In the rows, zero is written as 128.
A state moves one step at a time under one of 6 hidden systems, and each row is a state written as 22 numbers. Each run below is a few steps of one system.
peva, trace 1:
[[155 155 142 113  71 122 137 137 159  91 110 115 113 111 169  94 114 103
   68  69 138 147]
 [132 212 114 178 147 144 102 130 107  98 119 138  92 114 181  96 127 154
  118 119 127 150]
 [ 99 151 108 116 200 114 105 128  81 173  70 159 102 137 128 132 182 127
  150 151 137 130]
 [ 92 102 122  76 107  96 162 138 107 166  79 130 156 155 151 152 137  79
  123 126 143  84]
 [107 154 124 142  77 126 146 129 137 119 172 101 162 166 200 142  67 113
  121 108 133  83]
 [131 163 120 149 162 139  66 130 137 139 204 143 128 186 146 119 120 160
  158 116 113 133]
 [144  96 130  91 134 132 100 139 116 156 133 166 134 183  70  81 203 124
  145 124 104 144]
 [135  82 114 131  54 154 174 126  95 109 111 120 160 150 111  77 151  97
   97 142 112 109]
 [124 112  86 194 129 173 143  96  91  96 149  94 141 125 138 123  80 138
   93 152 144 113]
 [138  96  96 135 212 136  86  92 128 140 142 128 109 135  87 165 114 150
  101 115 165 154]
 [173  96 138  64 124 105 121 126 152 134 105 134 113 131  92 132 146 103
   77  67 149 154]]
peva, trace 2:
[[131 144 138  82 110 135 115 158 153 162 150 120 152 191 177 178 123  89
  112 143  90 108]
 [132 138 127 111  93 164  82 146 169 123 177 139 131 182 174  87 121  76
  154 144  99 109]
 [104 128 106 142 121 155  87 128 129 132 161 143 119 158  99  30 142 110
  176 142 123 107]
 [ 72  82 101 147 130 127 150 123  93 139 129 130 142 141  68  56 157 141
  135 117 133 121]
 [107  64 110 154 127 123 183 104  79 100 132 126 171 140 107 137 123 157
   86  96 151 139]
 [185 105 133 145 144 137 137  79  89  92 147 124 149 145 125 190  99 167
   82 105 154 149]
 [226 141 133 114 143 150  94 100 141 143 128 116 111 144 106 170 131 140
   80 128 130 156]
 [192 148 106 112 111 153 108 152 181 144  96 114  88 120 121 114 154  86
   80 144 114 151]
 [112 156  80 143 114 148 121 166 152  99  90 128  86  89 149  91 135  58
  101 140 137 132]
 [ 39 161 101 133 165 121 100 125  91 110 101 138  95  88 146 107 106  96
  131 118 157 107]
 [ 41 138 151  91 168  85 120 105  83 157 106 132 127 130 155 128 114 146
  129  83 143 111]]
Baki, trace 3 (11 x 22):
[[173 132 119 170  70 143 166 131  94 114 155 104 170 142  94 184 115 130
  112 170 121 106]
 [134 140 119 150 122 182  93 132 152 140 186  83 127 138 102 153 101 124
   85 173  77 128]
 [141  90 121  82 146 170  66 127 171 121 146 129  95 135  97 104 137  84
   79 123 105 160]
 [135 103 132  98 100 141 106 106 121  74 100 146  98  97  98  63 136  83
  104  87 153 137]
 [106 162 132 160 132 127 140  92  85  96  88 121 105  68 140  73 106 156
  119 105 153 131]
 [103 152 130 142 204 105 148 106 116 157  80 121 110  93 165 156 121 188
  117 116 146 149]
 [149 131 142  91 151  77 158 146 148 160  85 140 135 120 146 213 134 127
  135 119 155 128]
 [146 185 155 116  61 101 145 167 160 144 137 119 141 129 142 165 108  96
  169 149 120  92]
 [ 97 185 129 144  94 145 107 174 168 158 168 118 125 153 156  85 129 116
  164 166  77 107]
 [ 79  91  98 116 155 153 106 161 143 140 140 157 129 176 138  67 174 104
  148 134 100 137]
 [ 92  57 103 121 125 130 139 116  73  95 122 171 156 161 105 100 147  92
  140 111 155 109]]
divu, trace 4, 11 rows:
[[175 153 155 114  92 172  90 125 125 117 175 116 135 176 138 111 145 138
   80 130  64 149]
 [164 108 113 138 111 200 121 119 133 117 112 119 113 137 137  63 159 111
  106 184  84 139]
 [131  78  61 152 131 163 149 122 130 116  84 125 114 102 110  87 129  73
  123 170 167 112]
 [ 89 116  75 145 134 103 140 118 103 112 110 116 114  90  96 131  87  91
  109  95 200  98]
 [ 88 173 133 121 149  87 104 113  94 118 139 119 115 116 130 149  93 153
   82  50 157 138]
 [148 176 164  99 148 119 101 116 108 126 127 143 116 155 173 130 152 168
   83  75 101 174]
 [199 149 142 111 109 154 136 130 122 134  86 150 129 166 188 116 177 125
  112 148 101 146]
 [159 135  87 149  94 157 167 149 137 152  90 118 138 142 160 126 137  81
  138 200 128  93]
 [ 76 131  57 156 131 129 134 156 143 156 137 104 126 131 122 147  96  72
  136 167 154  79]
 [ 52 131  91 123 151 110  81 143 125 125 183 131 122 157 107 130 103  95
  114  88 151 113]
 [104 136 155 102 125 125  83 111  83  99 169 156 136 178 128  85 135 144
  114  59 116 143]]
tozi, trace 5:
[[107 211 157 139 112 140  91 130 111  93 119 132  93  83 170 112 102 109
  140 140 115 120]
 [ 74 191 141 133 164 113 111 118  94 183  94 124 104 113 137  89 148 167
  167 152 112 111]
 [ 73 100 126 108 142  85 182 152 133 168  88 153 148 139 160 111 150 133
  180 117 147 111]
 [129 127 128 152  92 104 173 147 148 101 157 148 170 144 177 174  90 119
  183 122 160  97]
 [155 177 130 166 123 131 101 136 129 145 205 120 147 162 107 181 104 155
  163 156 116 116]
 [130 101 124 108 150 146  90 145 132 164 175 141 139 189  68 117 176 140
  132 145  84 148]
 [124  40 131 107 103 164 133 134 132  72 146 161 149 155 109  82 158  96
  123 122 108 150]
 [145  96 139 165 108 171 133  83 107  53 148 125 129  81 108 103  85 133
  122 133 141 129]
 [129 132 132 146 171 129 115  78 118 147 122  92 102  78  67 128 104 184
   97 125 143 146]
 [129  97 143  77 158  91 147 132 154 148  88 125 114 102 107 146 147 142
   75  72 137 169]
 [164 150 166 100  86 117 155 153 161  82  96 141 127 102 182 153 131  99
   95  99 121 154]]
duzek, trace 6 (11 x 22):
[[136 166 170 148  82  93 165 134 106  76 141 155 153 118 175 161 100 144
  157  99 146 124]
 [155 202 136 172 146 133 115 135 110 160 150 128 129 142 140 156 136 182
  172 180 102 129]
 [153  91 111 101 152 145 129 148 161 196 119 126 135 174 106 134 178 126
  119 173  95 141]
 [119  68 113  90  72 148 152 154 164 106 124 126 147 138 141 132 118  41
  105 139 123 106]
 [ 82 155 115 160  98 156 102 125 126  81 167 119 114  95 140  96  66  91
  154 146 135  88]
 [ 91 126 118 155 183 135  90 101 115 140 161 129 103 121  79  75 129 183
  146 117 128 146]
 [136  61 152  96 140 106 159 116 105 121 113 154 152 142  85 115 175 163
  106  76 128 169]
 [172 136 170 133  73 122 177 116  87  73 105 140 158 110 158 175 117 127
  114 125 131 126]
 [176 195 128 171 138 150 118 113 130 144 127 101 110 104 148 172  98 150
  144 187 122 118]
 [149 115 102 106 177 137  96 141 198 192 122 114  96 130  89 131 148 124
  118 151 124 149]
 [104  90 127  67  93 117 131 174 180 109 116 146 118 117 114 111 142  57
  111  93 126 134]]
Baki, trace 7, 11 rows:
[[198 160  88 128 129 139 122 150 135 139  78 127  93 127 117 135 176 104
   70 140 134 158]
 [108 165 101 117  97 122 133 159 110 136  75 105 104  95  96 134 154  62
   75 155 124 115]
 [ 39 170 123 110 127 127 110 141 115 127 109 102 107  99 164 130  96  77
   91 133 113 103]
 [ 72 151 132  83 170 117  81 117 121 134 114 143 110 147 206 121 104  99
  127  89 141 108]
 [141 147 123  98 131  92 122 113 109 145 101 159 135 186 186  99 139 124
  152  75 173 105]
 [147 170  95 167  86  98 183 142  96 148 115 130 162 181 164 109 146 148
  134 107 151 112]
 [124 156  75 186 121 133 165 171 100 146 146 118 162 185 158 168 148 138
   96 152 111 134]
 [130 116  91 118 136 156 104 151  99 142 157 129 152 195 119 196 146  82
   82 162 101 124]
 [135 111 125  89  87 161  82 112 103 119 163 116 140 182 102 130 116  62
   74 129 111  97]
 [140 131 114 125  93 170  92  97 122 101 154 104 121 155 141  62 100 105
   67  94 122 121]
 [152 130  82 150 158 155 110 103 110  96 108 132  97 139 157  69 133 143
   65  85 156 164]]
divu, trace 8, 11 rows:
[[ 78  81 161  77 147 142 102  96 111  96 132 124 136 112 137 170  86  95
   89 113 123 121]
 [143 123 178  80 135 137  89  69 155 129 132 124 110 124 171  91  82 141
  138  92 141 117]
 [183 157 136 141 122 118 136 119 175 164 113 128 100 122 139  52 142 177
  156 108 142 144]
 [156 157  93 179 118 108 184 185 146 131 100 146 123 105 102 121 178 144
  139 136 135 163]
 [103 141 111 150 123 119 156 175  91  95 115 149 140 101 110 208 144  94
  118 160 127 134]
 [ 69 131 158  83 145 131  93 111  90 132 135 120 141 131 138 197  95  93
  121 156 110  94]
 [ 96 105 167  64 145 133  88  94 156 173 147 113 131 162 168  98  95 127
  139 115 111 101]
 [154 117 133 131 115 130 128 131 195 141 150 142 122 158 159  40 131 153
  174  94 136 137]
 [168 146  96 200 105 124 164 160 131 106 137 156 130 125  96  86 163 156
  174 132 146 147]
 [115 130 104 177 128 120 158 144  62 109 124 137 150 113  59 180 155 142
  122 166 129 137]
 [ 89  85 148  98 145 135 125 112  88 116 135 113 155 124 105 212 108 114
   71 141 110 125]]
diruf, trace 9:
[[135 187 122 151 158  95 102 174 162 149 173 145 115 124 106 189 120 149
  161 126 135 143]
 [ 77 150 146 102 127 117  88 183 123 125 156 166 124 135  81 129 176 104
  151 133  87 142]
 [ 66  96 166 103  85 158 141 147 109  94 133 141 149 126 134  88 149  95
  136 159  66 119]
 [106  74 147 145 134 180 151  86 129 104 128 119 149 106 172  92  93 142
  152 176 112 111]
 [151  88 123 144 177 128 126  69 142 150 122 128 117 116 117 107  97 171
  176 127 183 116]
 [160 126 135 128 127  72 144 121 135 153 143 135 131 126  58 145 127 166
  141  71 176 137]
 [149 148 146 141  92  99 154 174 124 104 166 132 149 134  87 187 151 153
   97  97 101 168]
 [137 126 145 128 131 172 114 161 121  95 140 145 131 129 123 176 166 113
   98 179  65 168]
 [129  91 138  89 138 183  99 121 149 131  94 137 105 106 119 106 145  71
  142 201  98 116]
 [111 108 143 105 105 134 139 112 184 140 102 106 105  70 127  77  82  98
  165 145 147  93]
 [ 93 155 140 164 137  95 153 122 159 112 138 119 111  68 142 115  70 178
  160  85 166 133]]
duzek, trace 10:
[[ 96 124 141 106 119 145 108 128 139  90 168 143 148 173 222 132  89 104
  126  95 118 114]
 [152 155 108 162 121 152  94 106 117 121 162 150 131 186 164  54 130 141
  174 128 138 112]
 [138 114  83 166 103 128 165 128 111 170 123 115 146 174  79  64 171 158
  124 132 129 125]
 [114  88  85 161  95 126 196 155 100 107 123 109 167 135 103 163 135 115
   62 129 131 136]
 [140 136 107 153 140 159 104 112  83  71 153 124 131 122 125 204  85 101
   78 141 142 129]
 [172 150 139 107 158 161  42  74 114 136 156 116  92 140  92 127 114 132
   95 128 126 134]
 [157 123 149  87 113 134 111 114 168 143 107 110 101 130 121  59 148 142
   73  82 110 162]
 [128 149 121 139 105 120 174 157 142  84  69 140 107  86 175  88 144 112
  104  94 147 157]
 [114 183  92 167 163 102 130 141  83 120  77 152 100  89 140 152 133 121
  158 139 176 121]
 [ 93 153 125  96 177  79 103 120  95 204 111 121 123 143  93 182 140 139
  135 131 147 106]
 [100 120 161  61 121 103 130 136 146 162 143 118 153 178 174 166 115 116
  101  90 106 120]]
diruf, trace 11:
[[ 99 115  69 176 139 152 169 120 123 109  89 110 122 112 181  81 111 127
   95 136 152 128]
 [130 120  76 136 186 116 121  82  82 115  91 142 113 126 148 147 103 117
  111  94 208 116]
 [143 164 137  91 124  83 105  96  80 158 121 119 128 167 122 163 117 130
   95  71 162 106]
 [146 187 136 115  88 111 135 162 137 160 146 107 150 186 174 148 141 143
   76 101  87 140]
 [154 163  87 153 122 164 122 180 150 122 136 146 126 180 189 116 159  99
  117 156  95 149]
 [124 139  68 143 119 165  93 135 105 126 113 141 109 150 121  76 143  55
  148 174 143  93]
 [ 64 123  90 129 102 129 126 104  97 149 123  88 123 126 103  74  91  91
  105 123 151  74]
 [ 80 120 105 140 147 122 141 108 120 118 146  96 135 137 169 117  81 154
   66  63 149 136]
 [173 132 119 127 171 132 102  99  99  96 137 159 125 176 175 128 138 165
   89  66 148 167]
 [211 161 128 115 101 132 113 111  79 145 104 144 130 189 120 115 182 131
  103 117 128 132]
 [163 154  89 142  68 137 165 159 126 169 104  92 141 157 121 124 154  98
   82 170 108 108]]
tozi, trace 12 (11 x 22):
[[129 169 142 101 164 118  63 130 138 182 150 137 109 144 109 172 126 118
  181 166 121 103]
 [ 94 115 154  74  95 112 107 151 133 167 153 149 146 179  99  81 162 106
  161 115  94 108]
 [ 94 104 126 161  87 148 153 153 139  66 176 154 152 145 158  68 129 129
  155 112 109 142]
 [132 122 115 197 170 155 125 105 101  85 153 151 128  99 104 130 111 168
  174 155 149 145]
 [139  83 143 111 168 109 132  91  92 167 119 124 136 119  36 168 137 166
  133 138 145 129]
 [136  71 163  79  89 114 163 129 160 127 142 107 159 140 112 150 119 133
   79  84 114 142]
 [181 141 152 137 107 165 119 139 191  72 162 122 118 112 177 131 101 131
   88 109 103 175]
 [174 172 130 138 155 163  75 123 143 122 110 141  68  87 100 100 154 132
  135 158 119 156]
 [ 88 120 133  93 117 117 140 140 114 164  62 123 104  88  69  82 175 102
  132 148 119 116]
 [ 46 115 137 123  95 109 186 153 140 108 101 112 142  85 173 119  97 104
  121 119 126 110]
 [ 97 175 139 150 166 118 119 125 141 109 144 130 116  97 202 175  67 148
  160 129 146 121]]

Which system made each run below?
trace 13 (2 x 22):
[[149 188 110 160  93 126 149 144  74 130  82 127 122 107 115 154 147  96
  134 181 140 104]
 [ 56 171 120 124 130 129 123 141 113 193 121  73 127 127 128 137 115 124
  101 174  89  97]]
  Baki
trace 14, 2 rows:
[[ 79  76 174  80  87 127 157 135 145 106 120 122 151  91 125 152 103  84
  129 147 107 109]
 [ 95 157 179 123 127 144 103 115 167 105 173 108 118  92 175 129  53 146
  143 124 106 124]]
  tozi
trace 15 (2 x 22):
[[142 111 111 138 115  94 159  96  74 113 125 116 147 125  74 173 103 132
   93  87 186 118]
 [156 180 153 139 114 114 117 119 109 111 166  99 133 126 123 198  89 160
   75  95 122 146]]
  duzek
trace 16:
[[176 114 112  99  72 145 134 155 169 151 101 124 118 144  93  80 175  76
  111 149 110 128]
 [ 80 129  82 163  83 149 152 163 133  95 118 115 118  90 117  68 125  75
  109 148 128 115]]
  Baki
trace 17, 2 rows:
[[126  90 161 118  90 180 152 110 110 125 120  91 154 120 131 126 125 118
   93 189  67 116]
 [145  71 115 147 151 187 129  90 160  95 119 108 112  86 149 115  81 114
  110 164 139 132]]
  duzek
trace 18 (2 x 22):
[[144  90 119  99 171 152  94 156 129 103 119 185 116 148 112 142 199  99
  118 138 105 179]
 [143  91 165  98  78 166 128  96  79  81 101 150 141 116 118 104 137  77
  138 160 113 101]]
  tozi
trace 19 (2 x 22):
[[149  90 167  59 125 126 105 100 117 175 132 128 154 176  96 177 130 106
  131 148 112 102]
 [158 110 143 114  44 142 145 124 179 123 166  96 148 141 134  94  85 102
  128 116 123  97]]
  Baki
trace 20, 2 rows:
[[202 148 128 154 145 100 157 102 112 153 102 134 132 118 110 187 127 177
  144 131 173 135]
 [159 156 130 120 101 101 157 162 151 172 134  89 138 129  88 208 129 137
   87 138 114 136]]
  divu
trace 21 (2 x 22):
[[170 121 118 153  83 189 154 133 135 119 129 105 147 150 156 113 138 120
   95 188  75 128]
 [153  93  62 164 135 186 128 122 149 118 109 106 109 112 114 109 120  84
   95 187 138 123]]
  duzek
trace 22, 2 rows:
[[116 145 147 158 144 153 124  76 126 163 143  68 127 104 137 126  72 179
  131 168 111 102]
 [159  65 107 128 180 137 133 123 206 139 144 129 119 131 123 129 127 162
  116 106 142 175]]
  duzek
trace 23:
[[204 110 120 132 118 109 176 145 172 151 105 157 143 152 136 121 163 154
  170 122 155 143]
 [184 132 101 158  60 132 167 174 166 121 144 120 146 126  88 155 128  92
  142 163 137 115]]
  tozi
trace 24:
[[192 145 126 133 101 157 111 126 132  70 101 138  97  80 112 155 118  72
   97 145 149 137]
 [119 192 133 124 143 133  80 118 134 149 106 103  71  64  84 113 113 117
  121 150 130 123]]
  duzek
trace 25:
[[ 61  87 130 106 105 103 145 167 109 112 147 153 157 126  72 150 139  81
  147 123 127 113]
 [ 68 127 186 123 111 140 115 103  71  92 171 128 162 128 135 151  94 136
  142 141  93 107]]
  duzek
trace 26, 2 rows:
[[178  94 136 126 157 154 122 127 198 153 141 132 123 116 105 159 125 140
  174 183 122 140]
 [143  97 148  83  98 131 102 145 187 138 154 130 114 115  46 127 128  83
  154 136 120 119]]
  tozi
trace 27, 2 rows:
[[161 133 108 184 106 151 165 169 174  53 143 138 122  81 134 143 118 127
  117 128 131 174]
 [130 164 131 148 173 156  79 131 100 112 121 151  89  84  85 151 149 125
  152 184 114 144]]
  Baki
